[[ 56  45 -36  43 -51 -35 -21 -42  49]
 [ 52  40 -33  41   3 -52 -54 -36  42]
 [ 31  47  53  42 -50 -29 -14  46 -32]
 [-49 -48  19 -50  19  34  19  33  11]
 [ 37  39 -23  46 -30  46  61 -36 -37]
 [ -9  -6 -41 -18 -24  51  61 -39  38]
 [-29 -30  32 -46 -48  21  42  32  51]
 [-24 -43 -59 -19  51  49  44 -53 -41]]
->
[[-24 -43 -59 -19  51  49  44 -53 -41]
 [-29 -30  32 -46 -48  21  42  32  51]
 [ -9  -6 -41 -18 -24  51  61 -39  38]
 [ 37  39 -23  46 -30  46  61 -36 -37]
 [-49 -48  19 -50  19  34  19  33  11]
 [ 31  47  53  42 -50 -29 -14  46 -32]
 [ 52  40 -33  41   3 -52 -54 -36  42]
 [ 56  45 -36  43 -51 -35 -21 -42  49]]

[[ 61  72  64 -54  67  16 -16 -12]
 [ -3  -8 -11  -6  -5  52  26  21]
 [ 59  67  70  15  63 -28 -37 -29]
 [ 42   9  16  14   8 -41  55  70]
 [ 17  19  24  41  20  -1 -15 -14]
 [ 14   8  15  44  18  36   5   1]
 [-33 -36 -41  16 -36  27  42  39]
 [-33  -1  -9   2  -4  65 -39 -52]
 [ -8   2  10  71   5  16 -33 -39]
 [-33 -32 -39  -7 -29  69  34  25]
 [ 12  -6  -2  24  -6 -15  36  43]
 [ 13  17  12   7   9 -34  11  19]]
->
[[ 13  17  12   7   9 -34  11  19]
 [ 12  -6  -2  24  -6 -15  36  43]
 [-33 -32 -39  -7 -29  69  34  25]
 [ -8   2  10  71   5  16 -33 -39]
 [-33  -1  -9   2  -4  65 -39 -52]
 [-33 -36 -41  16 -36  27  42  39]
 [ 14   8  15  44  18  36   5   1]
 [ 17  19  24  41  20  -1 -15 -14]
 [ 42   9  16  14   8 -41  55  70]
 [ 59  67  70  15  63 -28 -37 -29]
 [ -3  -8 -11  -6  -5  52  26  21]
 [ 61  72  64 -54  67  16 -16 -12]]

[[ 52 -19  56 -41]
 [-13 -33 -22 -33]
 [-17  32 -27 -72]
 [-28 -67 -15  58]]
->
[[-28 -67 -15  58]
 [-17  32 -27 -72]
 [-13 -33 -22 -33]
 [ 52 -19  56 -41]]

[[  0   1   0   0  -3  -4   4   2   3   2   1   3  -2   4  -2]
 [  6 -57   6   1 -11  -8  32  18  50 -32   9  49 -28  59  -2]
 [  2   2   2   3  -2  -1  -2  -3   0   0  -8  -5  -2   1   1]]
->
[[  2   2   2   3  -2  -1  -2  -3   0   0  -8  -5  -2   1   1]
 [  6 -57   6   1 -11  -8  32  18  50 -32   9  49 -28  59  -2]
 [  0   1   0   0  -3  -4   4   2   3   2   1   3  -2   4  -2]]

[[ 63  12  29 -42 -14 -75]
 [ 28   8  19  29 -14 -17]
 [  9   5  -6 -80 -22  17]
 [ 33  -1  75 -24   0 -46]]
->
[[ 33  -1  75 -24   0 -46]
 [  9   5  -6 -80 -22  17]
 [ 28   8  19  29 -14 -17]
 [ 63  12  29 -42 -14 -75]]

[[  6   3   0  -6 -15  -7]
 [-16   0   2 -15  10   9]
 [-50   7  13  20 -22  25]
 [ 74  13  15 -34 -33 -65]
 [ 48  -8   0   7  41  28]
 [ 54 -18  12  30   9 -22]]
->
[[ 54 -18  12  30   9 -22]
 [ 48  -8   0   7  41  28]
 [ 74  13  15 -34 -33 -65]
 [-50   7  13  20 -22  25]
 [-16   0   2 -15  10   9]
 [  6   3   0  -6 -15  -7]]
